D: 4 groups of rows, each row roughly a mix of its group's hidden directions; one row fits no group:
D (109 x 11):
[[ 16  24  32   8 -22 -27  -6   0 -20  21   5]
 [ 10 -12   2 -11 -23 -11  -9  28  32  18  30]
 [  0 -31  30   1 -12 -13  -6  16  18  29  21]
 [ -1 -12 -31 -22  13  15   9  28  24  -9  24]
 [  0 -19  22  25  -3 -15  -8 -22 -36 -16 -15]
 [ 21  -2   9   2 -39 -13  -4  23  15  23  22]
 [ -6   8  23 -15 -14  -1 -10  32   1  29  32]
 [ 21  24 -17  24  23  -6  -8 -28 -10 -10 -24]
 [-43  21  24  10 -14 -18   1  -7 -15  13  12]
 [ 27 -22 -19 -13  20  10  -1  15  37  13  -9]
 [ 39   7 -18   2  21   8  24  20 -15  -9 -20]
 [-14 -34 -11  10   3  19   0 -12  44  -4   7]
 [ 38   9  -2 -21   1 -12   0  32  -8 -30  -5]
 [ -3 -38   0  17  14  12   1 -21 -28   7 -27]
 [ -9  13  -2  11  22   9   7 -29 -33 -17 -30]
 [-12 -30 -13  24  -4  16  -2   4  43   3  15]
 [-11   8   1  10   3  -2 -10 -28 -39 -28 -24]
 [-17 -24  -4   8  -4  17  12 -12  29  39  13]
 [ 38  -6  -3   7   3   8  18  36   5  18  22]
 [-21  18  -2   1  13  -3 -15 -34 -29 -13 -28]
 [ -8   2  43  -5 -32 -21  -8  -7  -3  20  13]
 [  1  36  10  10  -7  -3   8  22 -38   8  22]
 [ 11 -22  28   6 -24  -7   4  -1  35  19  21]
 [ 28 -17  -5  -8 -14  -3  -4  26  36  22  14]
 [-31  20  16   3 -10  16   7  14 -38 -19   5]
 [ 48  -8 -12 -18   6 -17  -6  15  26  -1  -5]
 [ 17  35 -24   6  11  17  23  19 -25   1   6]
 [-35  -4  31  15 -12 -19 -12 -20 -25   5  -2]
 [ 34  31 -17 -16   3  12  -2  28  -5 -16  12]
 [ 18  15 -17  -1   6   2  16  44 -31  -1   0]
 [-21  25  15  12  -7  -4   4 -23 -41 -16  -6]
 [-36  29  14  -8   4  -1   2 -11 -32 -21  12]
 [ 26  28 -16  17  23  -6  -5 -21 -17 -10 -26]
 [  4 -24  -1  23   9  -7   1 -33 -18 -24 -29]
 [ -5 -25 -26  23   5  22   9  27  28  -2  10]
 [ 46   2 -18  -8   9  11  -8   7  -9 -34  -9]
 [-27  16  24 -10 -30 -12  -4   0 -10  -8  35]
 [  1   0  32  22 -13 -22 -11  -7 -40 -14   3]
 [-31  18  18   2  -9  -4  -1 -26 -35 -22   4]
 [-26  36  14   1  -7   1  21   7 -25 -10  27]
 [-36   0  22  26  -7 -14   8 -18 -28  13  -2]
 [ 32  21   4 -21   1   1  23  15 -25 -28   1]
 [ 22  15  -6  16  19  15  21 -16 -22  -2 -36]
 [  1  24  -3 -31  13  -5   4   1 -44 -13 -17]
 [  7   4 -13  23   8  -6  10 -29 -20 -35 -25]
 [ 25   5   5 -24 -12 -13 -22  29  22  24  12]
 [-22  23  12  13  -3  -2   5 -24 -42 -19  -7]
 [ 30 -22 -19   0   8   4   2  24  35  22  -4]
 [-52   5   7   7  -1  24  -8  15 -15 -12   0]
 [ 23  -1   0 -21  -9  -7 -12  32  30  22  19]
 [ 18  27 -30 -26   9  23   6  24  16   1   8]
 [ -3   7  -9   7   8   1  -8 -32 -26 -35 -29]
 [-33 -17 -16   0  25  12 -24   1  21 -19 -17]
 [-15 -17  18  41 -18   0 -12 -22  21  12  -6]
 [ -4  16  -8  12  13   5   4   2 -45 -10 -35]
 [ 33  -1 -20   1  19  -1 -10  30  17  26 -15]
 [ 19  18  19 -31 -16 -25  -1  11  -3  15  29]
 [ 37   6  14   1 -25 -32  -1  18 -20  -1   6]
 [-29  23  13  15  -1   6   9 -30 -36  -7   0]
 [-38 -26  20  11 -24   4 -11 -10  21  10   9]
 [ 42  38   1 -21   1  -7  -5  13 -10  -9  -1]
 [-43 -24 -17   8   7  21 -10 -15  18 -13  -4]
 [-20   1 -11   4  20  14  -2 -21 -26 -20 -38]
 [ -2  -1  30  31 -13  -8  -8 -33  -8   8 -27]
 [-32  39  18   7 -13 -13  -2  -3 -27  -1  10]
 [  1 -40  20  -3  -7 -10  -7   8  32  24  12]
 [ 38  12   6  -9 -10 -28  -9  23 -17 -23  -4]
 [  0 -20  24  30  -4 -18  -3 -18 -36 -11 -11]
 [ 31   7 -18  39  16   2  -3 -17  23  -2 -10]
 [  0  -8  18  42  -3 -17  19  -7 -34   4   0]
 [ -2  41  12   0 -12  -2   1  26 -26   8  27]
 [ 11 -41   6 -12  -3  -8 -16  -9  41  -6  -5]
 [ 17 -13 -17  -2  23  -5  13 -42  27   9  -8]
 [ 27  -7   2   2   6 -28  21 -26 -21 -29  -9]
 [ 32 -24  -3  -9 -12 -18  -8  39  17  -3   1]
 [ -2  -5 -38   2  23  23  14  29 -11 -17 -11]
 [  5  -8  11  -9 -35 -16 -13  21  22  15  32]
 [-38  13  -1  -5  10  45  17   0  -6   2   7]
 [ 21  25 -20 -31   1  17  -6  28  19  -4  13]
 [-28 -47  -3   9  -8   9   5  26  10  -9   3]
 [-27  16   7   8  10   0  -3 -28 -38 -21 -15]
 [ -9  19 -19   2  -8  -5 -32  39 -25   5   6]
 [-15 -20 -14  -6   8  23 -11  13  42  25   3]
 [-23 -30 -15  -9  17  32  17   7  26  -5  -1]
 [-44  -7  -7   7  12  32   3 -18  15  16   2]
 [ 14 -45  18  16   0 -10 -15 -19 -13 -14 -17]
 [-36 -21  -9   9  23   7   2 -26   0 -26 -16]
 [ 24 -42 -11   4  -8   0  -6   0  37  11  -7]
 [-33  16  12  16   0  10  15 -32 -31  -5   2]
 [-20  25  15  10  -1  -3   5 -21 -43 -20  -3]
 [ -3 -26 -19 -11  16  24   4   5  43  14   0]
 [-27   7  -8   4  34  11   6 -21 -25 -23 -17]
 [  4 -36 -16  -3   7  10   6   0  43  22   3]
 [-24 -12  -5  33   2   5  16 -28 -25 -17 -14]
 [ 11  32  12  -8   7 -18  -9 -26 -35  -3 -20]
 [ 27 -13 -13  -9   2   2   1  32  36  24   9]
 [ 22 -23 -15 -11   4   4   1  24  42  16   8]
 [ 15  26  -7   0  21  -4   1 -15 -36 -12 -31]
 [ 25  20  18   3 -27 -12  20   0 -29  15  18]
 [ -3 -27   5  25 -13   6  -2  -1  45  11  17]
 [ 25  13  26 -15 -22 -24   1  14   3  20  27]
 [ 36  -6 -13   4  -3   2   8  31  28  27   2]
 [ 10  17   5   0  17   6  -4 -30 -29 -12 -38]
 [ 11 -38 -17   0  22  11  -3 -17  24  -6 -26]
 [ 15 -33 -23  -2  28  11  -2  -4  29   1 -21]
 [ 27  15 -30  -3  19  29  11  15 -25  -4  -8]
 [ 18  22 -21 -27  25   2  11  13 -29 -16 -11]
 [  5 -16 -17   0  27   1  16 -43  24   2 -10]
 [ -3 -52   0  10 -17 -14   5  26   6  -9   3]]
the two rows of each list that fit no group, in list order (the others fit one group, some only roughly):
- q336: [ 21 -14   0 -18 -24 -16 -14  19  35   8  20]
- q41: [-29  20   3  17   8   2  12 -22 -38 -18  -7]
- q352: [-21 -37  -7   5  -5   7  12  10  32  18  23]
- q498: [-14 -36   3  19   1 -13   7 -34  19  -8 -21]
- q144: [  1  -3  -6  -6  33  11  -7 -32  -9 -16 -37]
- q141: [-26  19  12  -4   3  22  20   3 -34 -29   6]
- q661: [ -8   8  42 -18 -18 -18  -6 -20 -25   8  -9]
- q860: [-35  23  19  -3  -5  -4   1 -17 -33 -21   9]
- q789: [ -1 -13  -6  -1 -10  17  -1  19  35  41  15]
- q537: [ 14 -33   1  -8   2 -14 -10 -12  45 -15  -8]
- q560: [-22 -10  16  30  -3 -22   6 -33 -19  -9 -16]
- q569: [-38 -32 -12  12   8   8 -19  -1  28   3  -7]
- q779: [ 12 -26 -21  15  17   3  10 -30   3 -21 -31]
- q576: [ 10 -27 -21 -29  12  21 -14  -4  30  -1 -16]
 : q336; q352
- q795: [-36  33   8  -4   4  -2   8  15 -22  -9  28]
- q974: [ 24 -23  -3 -30  -3   5 -23   6  37 -10   0]
- q740: [  3  -6 -34  23  29  20   4 -11   9 -18 -24]
- q791: [-24 -12  -1  18   6  -8   4 -41 -12 -16 -29]
- q83: [-16  37  23  -4 -18 -12  -3  -3 -33  -8  14]
- q733: [-35  41  -1  -2  10  12   9  -2 -25  -2  15]
- q334: [ 14 -16 -18  25  16   2  16 -27 -16 -21 -28]
- q332: [-11   6 -35  18  22  24   3  13  -8 -29 -15]
- q363: [-29 -21  26  18 -11 -26  -5 -30   3   3  -8]
- q933: [ 37 -18 -13  -6   2  -1 -10  16  33  25 -10]
- q930: [ 45  13   8  -4 -21 -25  -5  11   3  22  11]
- q94: [  0  28  16  25 -12 -22  22  18 -11   8  29]
 : q733; q332
- q675: [ 40  38   7 -18  -7   3  13  10 -12   8  11]
- q445: [ -2  45  10   9  -3 -17 -26 -20 -22   3  -5]
- q424: [ 27  28  -7 -10  31 -18 -16   2 -14   0 -26]
- q651: [ 17  -9   3  13  -4  -4 -16 -36 -19  -5 -40]
- q314: [-33 -32 -12  -4   7  21  -2 -18  30 -10   1]
- q366: [  2  16   8 -11  13  -6  -4 -38 -26 -14 -34]
- q455: [-40  -7 -33  17   6  19 -17   9  12  -7   8]
- q159: [-13  -6   4 -10   7  -9  -4 -44 -18 -35 -11]
- q504: [ 35  31  -6  -1  17   6   0  10 -18  14 -30]
- q254: [ 12   8  32 -20 -24 -25  -6  -2   6  20  27]
- q667: [  7  41  -8  -9  -1  17   4  24 -32   8  15]
 : q424; q159
- q164: [-16 -24 -26  18   2  20   2  24  30  -1  18]
- q277: [-21  29  29 -10 -24 -20   7   1 -23  15   7]
- q503: [-39  18   6  10   6   3  14 -16 -34 -22   6]
- q66: [ 17 -11  -3  -6 -20  -6   2  34  32  19  26]
- q351: [-14  17   5  14  10  -6  10 -50 -24  -6  -6]
- q934: [ 24  38  11  -3 -16 -18 -26  12 -12  19   3]
- q653: [ -9   9 -15  18  10   5   5 -29 -30 -27 -27]
- q775: [-12 -27   8  20  -6  -7  30 -40 -13  -1   2]
- q163: [-15  14 -13 -14  33  20   1 -10  -2 -37 -16]
- q88: [ 15  -1  11 -10 -20  -7  -7  45  12  21  23]
- q461: [-31 -18  13 -19 -13  -1 -15 -19  30   2  24]
 : q277; q88
- q171: [-3 21  0 -3 -5 -2  8 45  7 19 33]
- q507: [-22  36  11  15  -2  -2  15   1 -40  -5   8]
- q861: [ 41   6 -10 -22   3  -7 -16  32  22  -2  -2]
- q909: [ 35 -33  -8  15  -7 -12  -5 -12  29  15  -7]
- q326: [-46 -24   6  11  -3  16 -10 -17  -5  -9 -22]
- q411: [ 17 -21 -12 -22   6   3 -22  -8  38 -21 -14]
- q108: [-27 -28   8  28  -8  25  -7  -6  26  17   4]
- q501: [ 32  17   3  -6 -18 -14 -24  32  10  21   7]
- q964: [ 22  28  18   8 -19 -26   0  -7 -36   1   5]
- q216: [ 12  46  13  -3  -4  -8 -12   6 -34 -13  -3]
- q368: [ -9   7  11  20   2   1  -7 -28 -27  -6 -43]
 : q909; q108
- q294: [-27 -21  -6  19 -13   6 -13  -1  38   8  24]
- q726: [ -1 -13 -12  19  13   0   4 -34 -20 -23 -33]
- q609: [  3 -28  -9 -10  -5  11  -6  47  25  -1   3]
- q44: [ -7   3  26  21 -34 -24  -2   4 -33   4   9]
- q48: [-20  -7   7  16   8  12  -3 -27 -23 -11 -42]
- q397: [ -2  22  14   8  -5 -24 -11 -12 -38 -31  -7]
- q738: [ 26 -26 -24   6  28  12  -1  17  14   5 -26]
- q780: [-20  24  -2  19  19   7  12 -13 -40 -15 -15]
- q322: [-25  33  -3   9  15  -3  11  -4 -36 -25  -3]
- q192: [ 33 -23  -3 -13 -15  -4 -12  14  37  18   2]
 : q738; q322
